In the data rows, the value 128 means zero.
Here is a table of points, one per row:
[ 65 127  89 115 101 123 113 135 186 147 187  75 129 117  66 117 168 129
 129  83 124 163 127 151 123 132 127 148 152 136  80 164]
[165 126 117 104 150  88 135 131 141 135 131 106 147 148  82 167 130  52
 130  99 119 137 169 119 111 111 151  80 134 108 113  96]
[ 97 123 137 147  88 123 119 123 158 110 134 133 160 107 143 134 158 173
 149 159 126 139 172 116 139 155 138 109 190 113 123  83]
[103 157 103 111  94 160 119 171 133 169 100  88 164 119 160 127 139 169
 114 113  91  82 145 126 113 101 110 116 111 121 103  79]
[177 155 255 149 149 123 147  94  62 146  75  89  81 113 218  86 140 140
 140 110 120 149 146  97 168 206 127 153 176 126 133  95]
[140 119 128  59  75 170 149 105 135  98 134 126  94 139 147 104 143 146
 118 127 146 136 145 181 102  85 110 143  80 122 113 104]
[148 189 145  76 122 101 126 131 209 127  81 101 140 153 130 128 123 171
 130 162 106 120 150 119 139 146 154 173 124 136 156 137]
[ 77 121  73  96 129 110 125 162 190  73 149  90 153 132 150 153  81 128
 134 133 102 182 168 153 128  95 144 100 117 120 110 213]
[144  99  87  74 109 133 151 203 104 179  71  86  31 167  70  53 106  55
 181 119 159  83 136 116 128 160  84 170 148 107 166 103]
[184 130 156  76 124 106 206  83 138 144 166 116 126 200  41  98 108 188
 126 104 155 163 135 100 111  88 101  82 129 172 138  73]
[142 105 135 107 128 111 154  86  54  65 123 147 127 192 128 164  88 247
 144 227 110 107 149 158  82  71 140 127  97 151 146  42]
[165 180 141 202 152 176  75 174 152 136  78 164 172 159 155 126 133 147
 163 186 141 130 153 146 148  84  84 199 213 127  95  99]
[ 82  84 159 171 149 156 108 114 116 121 120 137 114 109 136 130 132 164
 125 219 103 134  96 105 111 103 164 124  65 131 146 175]
[120 136  94 131  97 165  89 143 152 122 106 151 131 120 111 117 131 126
 147 114  73 146  99 127 155 134 116 138  97 172 136  81]
[ 84 134 105  80 100 139  95 136 129 113 130 121 246  95 148  74  80 145
 137 179 137 106 171 102 155 109  89 130 102  91 171 226]
[149 118 165 164 139  99 122 122 160 109  82 134 139 134 170  85 141  63
 141  88 145 126 138  98 157 118 121 127 151 147  64 138]
[151 138  54 144 149 121  93 143 139 148 173 121 154 171 159 139 136 106
 129 149 118 153 123 157 125  61 144 126  63 103 119 174]
[200 122 165  85 102 123 162 146 130 143 139 132 135 141 115  70 126 163
 128 157 147 143 120 169 123 153 100 124 144 178 155 126]
[ 92 101 143 131 134 117 147 192 142 164 183 150 153 182  95 147  88  99
 133 101 123 107  69 100  66 104 144 151 116  96  40 173]
[158 113 115 193 141 121  94 135 105  76  47 150  89 163  83 115 128 126
 132 112 117 144 178  99 137 137 119 123 186  98 175 168]
[115 101  94 123 123  84 161  80  71 123 180 143 159 152 149 140 160 126
  90  82 130 118 185 126 112  95 152 167 143 131 164 168]
[ 78 136 108 115 115 163 156 122 129  99 135 153  59  99 115 125 163 128
 135  93 122 137  95 116 143 115 108  82 146 125 165  92]
[143 197 112 127 133 185  82 163 154 173  98 100 141 158 137 160 130 167
 106 109 156 155  99  92 146 116 142 101 147 155 119 168]
[137 144 116 153 143 192 167  97 120 140 132 160 113 122 137 102 151  59
 133  67 117  83  78 114 125 145 100 110 141  90  97 148]
[103 124 122 141 144 113 115 146 129 168 197 109 136 165 131  97 120  92
  77 174 150 129 175 128 152 142 174 133 104 123 158 122]
[127 136  58 128  79 161 176 139 166 108 172  72 181 111  97 169 130 114
 120 195 142 127 108 141  93 136 123 156 106  95  40 135]
[150 150 161 173 153  93 114 139 145 122 139 116 161 164  92 172 135 117
  81 180 111 159 123  79  94  90 173 121 115 114 109  74]
[ 87 130 148 140 130  98 128 118 102 144 127 105 126 159 139 122 110 187
 116  23 179  78  97 128 127  99 177 129  75 148 167 163]
[112 159  44 168 115 164 115 106  97 124 133 148 153 180 123 151  91 165
 140 232  88 109 142  80 123  88 157 135 164  92 143 197]
[145 156 157 113 106 155 161  89 116 147 101 188 162 133 163 157 108  54
 162 114 104 142 115 169 108 135  65 180 181  60 159 140]
[132 183  89 153 139 107  96 160  99 187 216 108 107  42  92 101 159 121
 129  82  72 149 120 124 131 129 121  87 160 132 182  75]
[157 178 127 166 134 162 105 215 124 148  97 145 173 106  91  91 121  84
 123  96 166 128 141  64 107 215 151 112 139 137 107 156]
[139 128  76 140  90 106 161  93 120 187 167 148 118 154 122 127 127 228
 153 100 123 139 114 155  97 134 130 120 161 127 122  60]
[126 111 187 152 140 130 128 134 125 144 135 161 110 156 233 142 119 140
  93 230 140 101 111 109 140 143 117 126  99 199 144  80]
[121 182  97 147 128 125 127  68 178 137 171  98  84 158  62 173 117 150
 134 103 107 127 151 177  93  92 141 161 126 127 152 136]
[140 136 128 119 149 179 102  97 138 119  84  81 140 120 113 144 130 166
 136 146 121 129 149 154 151 170 124 140 180 109 127 154]
[ 52 158  42  81 101 148 124 163 179  70 149 128  91  84 130 125 116 242
 100 178 134 164 116 103 138 110 141 136 102  92 100 121]
[169 109 126  80 149 146 168 113 136  96 139 130 176 132  76 112 179 123
 148  44 146  90  87 131 181 105  77 136 172 146 104 140]
[114 169 153 125 148 111 107 130 140  93  70  72 139 110 124 112 104 105
 111 107  93  98 120 118 168 164 130 121 195  82  88 194]
[ 74  94  97 132 128 142 133 116 140 141 120 124 172 156 124 164 162 177
 153  96  85 163 105 136 105  81 120 180  97 135 178 120]
[126 126 101 140 156  97 152 135 133 107  71 125 189  90  87  90 120 115
 121 116 101  96 110 146 157 113 141 132 103 135 159  56]
[110 126 147 126 122 101 113 165 152  61 113 162  96 116 152 153 115 179
 116 255 152 111 123  28 114 116 180 137  64 105 147 180]
[ 42 113  64 151 157  33 130 148 162 142  64 112 147 163 151 167 144 115
 100 149 138 118  99 106  76 177  77  80  53 115 126 101]
[ 86 110 103 115 107 177 109 119  98 143  88 131  97   4 105 115  95 150
  82 106  86 159 129 122 136 121 132  93 139 113 147 157]
[ 98 172 185 118 155 104 105 124 103 130 125  80  89 131 119 146 160  36
 121  78 139 116 105 135 166 130 171 112 170 115 106 131]
[150  72 141 135 136 175 124  77  97 112  82 172 109 145  58 132 137 118
 136  70 134 142 175 139 108 145 142 158  97 225 122  34]
[100 176  99 142  87  92 102  88 113  57 141  87 129 190 166 144 103 162
 148 104 138 156 149 175 118 128 116 106 146 103 142 137]
[177 174 185 193  95 133 144 183 112 142 104 132 152 131 155 145 147 213
 126  81 122 144 152 156 144 183 119 155 168 121 129 165]
[166 155 177 143 139 144 133 112 142 123  80 153 127 135 229 157 107 111
 113 139 148  77 160  96 116 112 121 135 109 128 115 124]
[127  91 233 126 174 121 151 103  98 157 122  85  63 140 118  86 140  42
 147 111 137 168 117 181 148 108 129  77 113 147  93  82]
[119 132 104 113 103  71 122 174 205 139 132 129 138  95 138  71 112 133
 137 124 157 167 121 134 183  92 127 143  77 100 126 148]
[145 103 202  85 108 128 138 107 167 130  83 112 122 128 114 117 161  83
 126 114 112 135 167 146 129 144 128 195 151 133 144 121]
[127 167 107  72 118 104 189  88 121 112 214 133  99  70  91 166  89 105
 113 115 148 115 169 137 110 137 159  80 141 146 171 157]
[134 100 141 111 119 146 131 152 132  81 150 113 120 175  91  68 163 124
  92  51 111 145 136 165 167 147 143 133  88 191 115 123]
[144 137 138 123 143  91 154 116 172 141 127 225 108  93  94 148 179 177
 128  95 137 137 155 222 121 117 118  90  88 131 141  55]
[101 114 138 122 147 134 139 177 112 180 134 133 105 171 106 114 112 143
 125 125 141 132  80 186 140  68 177  84 200 140 121 125]
[109 155  65 100 126 145 173 141  84 158 152 131 164  98  61 170 135 113
 134 105 148 133 115 180 134  97 157 157 150 126  97 171]
[143 111 153 165 109 125 160 136  98  77  68 138 146  86 124 102 125 132
 107 209 159 112 110  88  56  83 145 131 149 204 150 129]
[135 172 173  35 127  75  77  56  87  96 185 147 185 137 103  90 132 105
 148 124  98 115  99 155 123 149 124 143 177  61 197 188]
[141 130 128 130  95 102 156 146 139 118 169 100 158 141 135 135 106  94
 154 191 101 138 109 109 139  49  97 175  67 114 181 125]
[169 137 156 191 153  99 132 152  89  84 148 132 134 142 175 144 153  82
 131 115 186  86 148 107 102 215 150 150 115 152 129  74]
[159 112 137 146 150 143 113 108 172 126 169 160 116 104 156 185  79  98
 112 203 132 143  66  87 191 167 114 177  69 109 156 115]
[156  98 137 181 160 203 175 173 117 140 125  74 115  77 182 133 108 114
 112  85  90 129  91 130 144 177 139  94 115 160 144 166]
[ 85 108 228 130 100 154 125 108 114 155 130 122 137 145 188  93 149 107
 164 196 128 140 173  74 144 152 121 156 131 121  97 152]
[218  44 135 164  76 153 107 134 109 145 157 152 133 198 148 144 145  87
  36 195 108 115 145 164 190 133 132  78 121  85 114 151]
[125 104  94 157 108  65 147 167  70  84  93 106 112 155  67 141 194 217
 104 142 105 127 148  72 122 182 100  83 132 157 139 192]
[ 86 151 187  91 126 168  89 131 118 135  85 101 103  97 129 154 117  87
 117 172  98 112  91  88 156 153 124 161 118 148 131 117]
[164 118  91  82 153 160 180 126 183 113 135 134 100  69 136  99  92 107
 126 130 136 103 155  85 135 105 104 153 172 178 125 159]
[ 85  89  57 134 129 213 126 106 125 113 149 144 127 112 123 119 151  82
 160 144 153 128 101 132 142 182 118  67 102  99 137 152]
[158 141  97 105 150 124  44 122 151  74 130 116 134 133 149 102 106 109
 120 120 158 107  93 125 145 138 134 180 106 110 153  61]
[176 154 134 114 122 117  59 151 124 146  99 139 124 193 124 116 115  56
 137  50 153  94 137 103 141 166 158  86 144 187  78 112]
[ 61 114  79 136  96 122  68 116 149 152 149 129 133  93  86 102  93 193
 146 133  99 148  78 187  90 117 136 131 133 157 142 154]
[171 161 130 109 180  92 109 166 114 213 102  53 143 174 156 139 135  22
 118  59 126 149 155  88 127 134 170 102 131 100 177 165]
[141 158 112 119 149 133 105 131 140 193  65  89 175 108 156 148 113 147
 133 128  51 104 121  97 174 154 151 140 103 118 105 181]
[208 186 138 166 159 137  97 158  96 148 112 121 130  76 118  98  98 116
 125  83 149 131 130  95 133 157 122 132 168 129 111 170]
[118 100 148 195 107  86 153 122 117  90 120 192 134 108 120 148 140  87
 119 107 168 146 109  99  92  86  98 183 131 155 104  52]
[192  65 205 125 146 151 153  75 140 176 181 137 118 153 172 146 143 132
 135 143 199 125 158 134 100 106  51 132  94 158 105  83]
[104 105 160 110 105 176 150  84 110 159  72 141 107 120 204 147 124 159
  89 166 136 120 124 101 132 178 128 102 121 115 131  28]
[130 127 164 180 145  73 201 101  92  91 162 189 128 148 175 140 160 162
 156 196 135  72 126 130  75 134 104 124  70 132  62 109]
[ 50 152 150  95 108 150  85 134 120 146  78 149 142  83 175 152 152 111
 129 240 107 133 137 190 142 127 171 117 139 124 129 191]
[100 113 254 152 165 155 133 168 110 150 128 152  82 109 163 191 103 131
 102 187 162 117  65 100 107 127 108 121 114 181 124 154]
[169 117 111 175 163 174  90 126 155 145 166  96 117 129  24 140 104 138
 165  71  93 114 141 167 143 145 107 104 140 101 132 194]
[130  28 143  65 148 128 157 107  94  96 209 139 134 174 151 103  90 141
 128 156 127 135 183 103  94 152 135 142 103 146 134  52]
[231  48 191 118  68  93 145 122 122 157  90 131 104  38 108 171 130 133
 185  74 115 120 177  67  95 113 181  83 138 100 102 122]
[ 58 106 142 124 107 158 137 108 117  88 109 162 140 173  29 107 159 182
 128  96 147 102 135 143 123 135 116  98 112 120 136  94]
[ 87  81 117  92  80  95 138 128 135  91 161 102 107  75 142 135 110 205
 113 121 120 104 112 140 103 102 125 128  77  97 167 131]
[ 82  92  95 179 159 119 151 100 107 130  95  86 157 141 113 136 133 174
 143 159 191 128 123 105 131 123 149 115 100 131 188 104]
[136 143  49 116  88 102 127 123 158 143 150 157 171 167 137 174 113 131
 144 156 127 137 103 164  99 115 158 158 132 115 122 178]
[185 133 103 169 158  47 103 123 138 141 101 180 108 128 158  95 162 146
 125 158 148 121 185 154 164 143 162 159  91 144  87 126]
Along one direction, these points spread out more than along any other. Take the direction at right angles to it along which they spread out most. Then take the direction at right angles to both along which they spread out most. Go by this last direction. For each point below, how far along it does it lie, from 0 to 99? 50 is the average, and the first point above lies past it. One standard deviation of the points above along it is 16.
[160 190 115 116 150 113 114  70 113 149 137 107 122 115 162 134 111 145
 117  75  86 142 121 147 164 177  91 100 141  78 106 110] 50
[140 132  95 150 136 156  95 143 113 125 131 150  74  83  71  93 134 136
 133  51 127 182 154 122 156 102  94 150 100 141 118 116] 66
[ 86  94  97 149 135 103 156  96  95 173 109 196  76 146 119  95  86  78
 119 134  82  80 105 151 114 115  86 151 128 111 161 102] 60
[141 158  83 135 134 109  99  98 127 147 125 107  72  60  77 100 122  92
 149  32 147 158 124 113 164 138  96 129 129 166 100 155] 60
[ 49  93 144 116 150 178 152 122 137  77 196 139 117 154 190  76 143 107
 133 166 122 164 138 143 107 117 180 104 215 159 115  68] 58
[ 59 128  93  68 145 135 138  93 109 141 162 184  99  73  95 111 143 147
  89 136 108 145 144 192 111 117 119 112  77  97 130 115] 69
[ 62 103 161 142 107  83 218 101 101 131 213 163 109 184  92 234 121  21
 143  86 144 117 110 171 135 105  89 119 154 154  88 112] 79
[166  91 124 113 125 114 157 107 142  95 125 143 147  67 147 177 164 122
 148 219 170  97 127  88  74  79 151 124 111 147 159 121] 48
[165 157  98  97 154 126 112 167 126 100 184  93 100 107 126 149 153 137
 136  60 118 171 158 179 186 132  99 113 145  99 134 159] 57
[219 177 150 117 151 163  69 167 125 114  62 129 127 118 155  78 134  67
 114 200 154 137  88 104 137 147 132 125 151 139 121 173] 15
[116  92 215 147 154 107 199 130 125 161  79 134 149 189 137 114 133 152
 144  64 135 148  87 152 133 149 116 154 205 144  92  99] 64
[106 112  74 125 123 113  58 164 153 109 139 114 133  98 140 156 150 109
 144 122 169  65  97 121  73 135 120 132 173 104 138 114] 45
[131 158  96 170 111 150  93 148 144  85 134  83 112  67 150  52  92 103
 111  68  94 161 121 134 113 143 114 125 132  93 119 212] 33
[108 115  72  83 150 119  65 143 119 149 141 154 150 139 204 174 134 177
 157 122 125 135  97 144 139 140 140 100 105  95 107  88] 48
